Rotation paths and how fast each direction turns (deg/step)
Each turn is a multiple of 5 degrees from 10 to 175, or 0.
Each row of a path follows its step; steps can be skipped.
Path 1:
step 0: 0.125,2.070,-2.479,1.031,-0.104,-1.873,-0.317,0.167,-1.015,-0.413,2.181,0.820,1.069,-1.732,0.542,3.245,-1.749,1.166,-3.089,-2.819,0.040,-1.289,0.191,-0.036,-0.150,-0.482,-1.201,0.331,-0.983,2.399,0.816,0.136,-0.935,-1.098,-1.386,1.076,0.626,0.455,2.085,2.752,0.624,-1.751,1.424,-1.345,-1.542,-0.267
step 1: -0.158,0.898,1.026,-0.513,0.107,-1.981,2.204,-1.142,-1.367,2.940,3.366,0.864,-0.594,-0.196,-0.987,0.400,0.855,0.905,-0.598,0.106,2.743,-2.048,-1.659,-2.280,1.107,-0.752,-1.076,-0.218,-2.150,2.449,1.709,0.827,0.102,1.022,1.060,0.146,2.541,0.371,0.052,0.833,0.864,-1.521,1.637,-1.567,-1.039,-1.684
step 4: -0.883,2.653,0.031,2.470,-1.069,-3.107,0.495,-2.598,1.755,-0.534,2.720,1.145,-1.319,0.128,-0.139,1.006,2.304,-0.699,0.286,0.516,-2.222,-1.271,-0.548,-1.051,0.407,1.106,-1.031,-1.119,1.210,0.776,-1.707,1.186,-0.710,-1.408,0.890,1.163,1.766,-1.212,1.411,-1.007,1.374,-1.592,-2.198,0.519,1.786,-1.046
step 5: 0.360,0.462,-0.641,1.557,-1.357,-2.113,-0.800,0.147,0.029,1.512,2.256,0.615,0.789,2.551,2.382,-1.288,-0.755,-0.805,-0.076,-1.214,-2.190,0.025,-0.385,-0.283,1.932,-0.104,-0.399,0.801,-0.761,0.852,-0.332,1.453,-1.225,0.163,-0.242,-0.459,0.021,-4.869,0.179,2.318,1.521,-3.022,-1.858,0.946,-0.687,-2.124
step 7: 0.068,0.367,0.130,3.234,0.378,-2.085,-0.457,-0.320,2.403,2.954,0.747,-0.663,0.039,0.128,1.023,0.072,-0.219,-1.284,-0.209,-1.335,-0.308,-2.258,1.863,-2.048,-1.415,-0.107,2.275,0.443,0.615,-0.024,0.905,0.116,0.359,1.613,1.028,-1.584,2.063,0.967,-0.482,2.144,0.073,-4.206,-1.295,-1.017,-0.088,2.196
step 8: -1.582,1.109,-0.703,2.916,2.092,-0.126,-2.611,0.114,-0.511,2.236,2.177,0.047,0.263,-1.300,-2.032,-1.233,2.308,-1.575,-2.253,-0.048,0.221,-1.049,0.990,-1.145,-1.455,-1.836,-0.384,1.191,-0.198,-0.838,-0.237,0.789,-0.186,-1.140,-0.641,-2.544,1.222,-0.216,-0.050,3.938,-0.162,-0.547,-0.086,1.475,0.856,-1.362
step 10: -2.073,0.555,2.414,-2.777,0.405,-1.420,-2.706,0.872,-0.857,0.460,3.974,0.108,0.400,-1.841,-0.980,0.323,-1.406,0.321,-1.052,-0.703,-2.443,-0.803,0.806,-0.493,-1.271,1.417,0.707,0.619,0.373,0.041,1.625,0.365,0.002,0.886,1.892,2.029,2.130,-0.778,0.116,2.368,0.169,-1.586,-0.916,0.268,1.683,-1.910
step 11: 0.474,-0.248,0.057,-2.244,3.307,-1.994,-1.526,-0.364,-1.061,-1.197,1.974,0.159,1.094,1.486,1.706,-0.272,-0.583,1.143,-0.502,0.817,-0.878,-2.154,1.042,-1.542,-1.268,0.051,-2.147,-1.820,-0.072,2.703,-0.712,1.950,0.556,0.880,-2.103,0.357,2.722,0.926,-0.085,1.884,-0.379,-2.250,-1.035,2.104,0.440,-0.694
-0.241,0.327,0.665,0.274,0.009,0.283,-0.281,0.025,0.362,0.342,0.160,-0.222,0.544,0.501,-0.569,0.644,-0.295,-0.812,0.093,0.429,0.189,0.545,0.348,-0.584,-0.573,-0.711,0.735,0.639,0.260,0.175,0.327,0.021,-0.028,-0.150,-0.732,-0.295,-0.667,-0.496,0.438,0.395,-0.472,0.078,-0.438,-0.139,0.070,0.749	35
-0.141,0.563,0.700,-0.520,-0.278,0.683,-0.381,0.369,-0.402,-0.794,0.078,0.732,-0.335,0.267,0.103,-0.241,0.555,-0.590,-0.090,-0.038,-0.431,0.144,0.128,0.044,0.501,0.248,-0.697,0.009,0.451,-0.393,0.035,0.032,-0.670,0.515,0.181,0.592,0.342,-0.217,0.888,0.085,0.150,-0.105,-0.423,0.583,0.171,0.815	60
0.204,-0.013,-0.066,0.709,0.594,-1.011,0.320,-0.477,0.201,-0.212,-0.301,0.158,-0.577,0.010,-0.099,-0.058,0.231,-0.777,-0.749,0.251,0.196,0.271,0.637,0.798,0.079,-0.361,-0.349,-0.372,-0.204,0.693,0.157,0.390,-0.394,-0.378,-0.334,-0.573,0.497,0.411,1.117,-0.080,-0.046,0.198,0.160,0.166,0.111,-0.112	95
-0.211,0.542,-0.252,0.116,0.643,0.181,-0.093,-0.566,-0.405,0.069,-0.124,-0.058,-0.525,0.281,-0.170,0.227,0.560,-0.282,0.424,0.344,-0.340,-0.593,-0.130,-0.609,-0.209,-0.075,-0.162,-0.791,-0.131,0.376,-0.758,0.876,0.778,-0.380,-0.230,0.961,-0.684,0.652,-0.250,-0.097,0.019,0.593,-0.206,0.143,0.003,0.442	155
0.219,0.705,0.636,-0.119,0.048,0.391,0.695,-0.465,0.441,-0.393,-0.444,0.179,-0.219,-0.521,0.473,0.926,-0.146,0.608,-0.185,-0.221,0.738,0.080,-0.672,0.062,0.503,-0.284,-0.055,0.091,-0.387,0.416,0.608,0.129,0.133,-0.468,-0.108,0.336,-0.152,-0.501,-0.243,0.146,-0.082,-0.072,0.904,0.865,0.196,0.443	20
-0.558,0.378,0.753,-0.634,-0.311,-0.330,0.076,-0.187,-0.478,-0.457,0.698,-0.028,-0.662,0.150,0.384,0.018,-0.416,0.703,0.271,0.551,0.115,0.126,0.270,0.340,-0.420,-0.436,0.274,0.045,0.495,-0.090,-0.068,0.540,-0.102,-0.015,-0.869,-0.024,0.422,-0.055,-0.338,-0.974,-0.487,0.129,-0.388,0.163,0.263,-0.946	45
-0.321,-0.438,0.076,0.007,0.596,-0.110,-0.486,0.545,0.373,-0.912,-0.316,-0.195,-0.873,-0.026,-0.158,0.386,-0.247,0.138,0.148,0.231,-0.893,-0.166,-1.197,-0.296,-0.373,-0.963,0.137,0.335,-0.104,0.594,-0.290,-0.252,-0.448,0.140,0.467,-0.251,-0.119,-0.265,0.256,-0.146,0.751,-0.128,0.074,-0.293,0.079,-0.238	65
0.439,0.354,0.507,-0.590,0.662,0.210,0.448,-0.830,0.745,-0.416,0.613,-0.505,0.597,0.334,-0.635,-0.166,-0.575,-0.393,-0.313,0.551,-0.560,-0.006,-0.214,0.152,0.206,0.147,-0.678,-0.023,-0.061,-0.195,-0.515,-0.568,0.533,0.420,0.396,0.119,-0.192,0.075,0.238,-0.020,-0.639,-0.277,0.312,0.124,-0.166,-0.728	45
Path 2:
step 0: 0.776,0.710,3.230,-3.672,-0.505,-2.274,0.738,0.750,-1.017,-1.331,-0.221,0.532,1.189,0.743,2.381,-0.478,2.797,-2.089,-0.374,-0.853,-0.301,-0.908,0.912,-1.015,1.116,1.235,0.167,-0.121,0.080,3.254,1.676,0.138,-1.747,0.873,-0.213,-2.629,1.234,2.150,-1.193,0.708,-0.043,0.571,-0.392,-0.288,2.575,0.511
step 2: -1.224,1.796,0.373,0.213,1.857,0.489,-1.279,-0.223,-1.313,-2.069,-1.474,0.614,-1.558,0.778,2.372,1.558,1.230,-1.028,-0.456,1.317,-0.174,0.865,-1.467,-2.610,1.206,0.058,-0.017,-0.367,-3.515,1.455,-0.505,-0.511,0.898,-3.270,0.057,-0.851,-0.770,-0.318,1.734,2.109,-1.242,1.358,0.685,4.110,-0.152,-0.423
step 4: 1.687,-1.153,-1.017,-0.706,0.828,-2.999,-0.787,3.314,-0.289,-1.531,1.335,-0.909,-1.246,0.128,2.512,2.760,1.535,-1.925,0.401,-1.878,-0.048,-2.178,-1.323,1.022,0.412,-0.732,-1.222,2.996,-0.222,0.462,-1.471,0.034,0.518,-0.649,0.359,0.429,0.049,1.819,-0.920,-1.356,-2.746,1.057,-1.850,-0.116,-0.265,1.122
step 5: -0.756,0.482,-0.737,-1.723,-1.551,-1.329,-1.029,1.006,2.181,-1.244,-0.859,1.690,-1.964,-2.105,0.887,2.153,-1.369,-0.196,1.780,-1.283,-0.806,0.356,-3.384,1.049,1.902,-1.152,-2.475,-1.026,0.241,-1.101,0.648,-2.200,0.324,0.377,-1.838,1.766,-1.552,1.379,-1.312,0.020,-3.403,1.094,-0.997,-0.700,-0.559,0.170
step 6: 0.868,1.392,0.866,0.943,2.099,-4.083,-3.419,-0.489,0.524,-0.691,-0.958,3.046,0.408,-0.879,-1.440,0.418,-1.101,1.159,1.114,-0.048,-0.802,-0.148,-2.256,-2.825,2.708,0.715,-0.493,-1.120,-0.648,-0.652,-0.199,-1.374,1.572,0.317,0.169,0.515,-1.413,-0.638,-0.472,-1.960,-1.044,-0.211,-1.358,1.301,-1.610,-1.784
step 7: 1.133,-0.596,-0.261,2.625,0.137,-2.003,-3.983,0.408,1.404,-1.037,2.015,0.522,-1.317,0.151,-1.129,-1.074,0.907,3.755,-0.650,2.389,-1.966,0.106,0.191,0.631,0.318,0.030,0.472,-0.354,-1.390,-3.314,-1.373,-1.564,-0.971,-1.190,-1.051,0.204,-0.918,-0.407,-1.976,-1.988,0.925,-1.155,-2.076,0.618,0.411,0.274
step 9: 0.975,-1.374,-1.360,-0.152,-1.791,-2.417,0.791,-0.677,1.509,-0.627,0.390,2.374,0.037,-1.638,-0.036,0.636,-1.073,-1.004,-1.120,-0.226,-1.730,-0.171,-0.294,1.335,0.499,1.262,0.470,-3.251,0.109,-1.379,3.316,0.391,-2.453,0.083,-0.126,-1.955,-0.190,0.114,1.846,-0.338,-1.536,-3.059,-0.903,-3.175,2.151,-0.090
step 11: -0.007,1.851,-0.907,0.320,-2.167,2.133,0.796,-1.112,-1.029,-1.892,1.594,2.441,-0.252,0.710,-0.474,0.663,1.760,0.488,0.148,3.990,-0.017,0.701,2.998,0.543,-0.203,1.691,0.870,-2.785,-0.630,1.713,-0.679,-0.236,-0.506,-1.090,-2.817,-0.880,-2.728,-2.397,-1.204,-0.698,0.362,-0.349,-0.951,0.904,0.137,0.839
0.593,-1.002,-0.899,-1.035,0.200,0.362,0.367,0.529,0.105,0.094,-0.374,0.204,-1.076,-0.213,-0.346,-0.517,0.324,-0.628,-0.052,-0.239,-0.491,0.003,-0.273,-0.396,-0.099,-0.269,0.128,0.462,0.042,-0.122,-0.246,0.515,0.091,-0.027,-0.437,-0.355,0.045,-0.167,0.641,-0.559,-0.058,-0.368,0.317,-0.401,0.247,-0.146	70
-0.394,0.068,0.113,0.149,0.636,-0.497,-0.136,-0.254,0.218,-0.625,-0.717,-0.724,-0.757,0.310,0.027,-0.882,0.649,-0.009,-0.076,0.742,0.279,0.633,0.437,-0.557,0.306,-0.036,-0.151,0.084,0.384,-0.668,0.792,-0.065,0.068,-0.435,0.144,0.434,-0.190,0.464,0.095,0.143,0.802,-0.440,-0.045,0.154,-0.390,0.001	65
0.556,-0.403,0.539,-0.102,-0.211,0.252,0.453,0.087,-0.296,-0.726,0.358,-0.692,0.051,-0.917,0.705,-0.416,0.368,-0.037,0.448,-0.020,-0.833,0.271,-0.704,0.117,-0.186,-0.235,0.156,-0.455,0.252,0.768,0.023,-0.218,-0.007,0.224,0.545,0.489,0.302,-0.251,0.035,0.050,0.126,-0.239,0.380,1.083,-0.513,-0.052	25
-0.816,-0.427,-0.234,-0.194,0.132,0.226,0.281,0.244,0.435,-0.547,0.466,0.122,0.089,0.634,0.463,-0.358,-0.641,-0.052,-0.570,0.140,-0.498,-0.076,-0.050,0.804,-0.190,-0.379,-0.245,0.541,-0.527,-0.125,-0.536,-1.165,-0.026,-0.732,-0.439,0.132,-0.158,0.268,0.173,-0.034,0.448,0.554,0.665,0.086,-0.512,0.121	125
0.170,0.608,-0.441,0.014,0.261,-0.168,-0.421,0.109,-0.399,0.299,0.660,-0.334,0.139,0.417,-0.358,-0.249,0.423,-0.203,0.785,-0.212,0.554,-0.332,-0.272,0.495,-0.773,-0.474,0.139,0.177,-0.705,-0.567,0.063,0.204,-0.558,-0.252,-0.198,-0.379,0.097,-0.074,-0.179,0.043,0.093,-1.127,0.670,0.713,-0.192,0.755	80
Path 3:
step 1: -0.145,-0.718,-1.434,1.653,-0.744,2.074,-0.864,-0.207,-1.086,1.289,2.889,0.032,-2.016,0.590,2.302,-2.012,-0.916,-1.883,-2.029,-0.573,-0.680,-1.217,1.683,-0.028,-1.215,-3.037,1.833,-1.050,-1.389,-0.631,0.182,-0.763,-0.473,0.567,0.307,-1.339,1.628,-2.208,0.413,-1.482,-0.041,2.137,0.982,2.034,3.658,-2.220
step 2: 1.916,-1.810,-1.730,1.557,-1.696,2.483,-1.971,-0.298,-1.644,1.661,-0.566,-0.849,-0.624,-0.271,-0.160,0.660,-0.690,-1.210,-1.249,-1.880,0.179,-2.132,2.175,1.056,1.071,-1.305,0.487,-0.152,0.823,-2.384,-1.006,-3.211,-1.388,1.259,-3.028,-1.921,-0.211,2.465,2.159,-0.665,-2.353,1.063,-0.045,1.148,0.154,-1.574
step 3: 3.022,-0.059,-0.845,0.893,-1.459,2.172,-2.688,0.172,0.970,1.350,-1.516,0.183,-1.018,0.501,0.266,0.009,0.929,-1.526,-2.315,-1.972,-2.936,-2.711,0.365,0.930,2.908,-0.016,-0.820,0.220,-1.217,-1.976,1.345,1.276,0.086,-2.294,-1.674,-1.056,1.659,-0.272,-0.524,0.838,-2.196,0.580,-2.302,-0.477,-2.363,-0.301
step 4: 0.789,-1.456,-1.887,0.278,-1.964,2.045,-0.094,-0.775,0.884,-0.174,0.719,0.638,0.444,-0.582,1.838,-2.850,1.011,0.556,-3.567,-1.261,-2.785,0.272,0.098,1.352,0.000,-0.855,0.252,1.790,-2.098,-3.699,0.490,2.728,1.146,-0.970,1.878,-2.585,0.415,-1.677,0.889,1.251,0.307,1.317,-0.101,1.429,1.398,-1.148
step 5: -0.975,-1.356,-0.444,0.954,-3.235,1.033,0.573,-1.358,-1.147,0.970,-0.699,0.630,2.076,-0.677,0.576,-2.044,1.817,-0.952,-2.008,1.632,-0.733,-0.844,1.915,2.886,0.264,-0.809,-0.934,-0.545,1.359,-1.190,-0.422,-2.770,0.930,1.467,-0.633,-4.271,-0.060,-0.900,1.033,0.905,0.489,0.255,0.564,2.847,-0.263,-2.028
step 6: 0.130,-0.754,-0.741,-0.381,-0.967,0.461,-1.878,1.134,-0.554,-0.839,0.614,2.618,1.264,0.027,2.136,-0.138,1.615,-3.419,-1.729,-0.977,-2.001,-1.981,0.867,2.142,1.651,0.112,0.024,-0.654,3.514,-0.149,2.481,-2.234,-0.505,-2.131,-2.165,-1.779,-0.183,-0.013,-1.904,-1.139,-0.168,0.952,-0.563,1.625,-2.764,-0.097
step 7: 0.423,-3.433,-0.421,-1.444,-0.702,1.810,-0.585,1.792,0.361,-0.109,-0.622,1.345,-0.525,1.092,0.952,-2.807,1.484,0.247,-2.959,-1.923,-1.236,-0.201,0.211,3.146,-0.078,1.436,1.630,0.040,1.583,-2.633,1.719,1.794,0.594,-1.163,-0.114,-0.826,0.457,1.318,-1.644,-1.808,0.370,1.541,-1.549,-0.149,1.140,3.276
step 11: 0.353,-3.682,-1.236,0.869,1.616,2.814,-0.903,1.035,-0.624,1.003,-1.333,-1.742,-2.851,-0.728,0.150,-1.968,0.295,1.191,-1.211,-0.064,-1.466,-1.612,1.401,-0.924,1.777,0.082,0.112,-0.509,2.631,-2.340,1.738,2.361,2.647,-1.881,0.699,-0.950,-0.360,-0.353,-0.267,0.751,1.788,-2.807,-0.454,-0.237,-1.191,-1.193
-0.310,-0.060,0.526,-0.570,-0.174,-0.324,-0.153,-0.112,0.106,-0.078,-0.453,0.995,-1.294,-1.237,0.582,0.033,-0.461,0.611,-0.336,0.257,-0.038,-0.375,0.730,-0.380,-0.426,0.330,0.398,-0.281,-0.184,0.319,-0.134,-0.116,-0.022,0.093,-0.164,0.248,0.355,0.141,0.380,-0.232,-0.410,0.547,-0.069,-0.088,-0.177,0.029	45
-0.035,-0.056,0.763,-0.437,0.546,0.050,0.111,0.284,-0.171,-0.197,-0.159,-0.860,0.108,-0.049,0.797,-0.709,0.487,0.363,0.648,-0.870,0.030,-0.137,0.636,-0.021,0.022,-0.248,-0.464,0.295,-0.357,-0.220,-0.148,-0.050,-0.180,1.090,-0.261,-0.735,-0.017,0.095,0.791,-0.391,0.268,-0.223,0.059,0.029,-0.201,0.621	125
-0.308,-0.636,-0.765,0.031,-0.354,-0.523,0.222,-0.220,-0.291,-0.496,0.448,0.372,0.194,0.310,0.337,0.141,0.034,0.605,-0.023,-0.453,0.455,0.515,-0.388,0.481,0.440,-0.096,1.108,0.244,-0.285,-0.305,0.125,0.534,0.085,0.359,-0.732,0.343,-0.475,0.587,0.898,0.004,0.222,0.538,0.371,-0.401,-0.173,-0.340	140
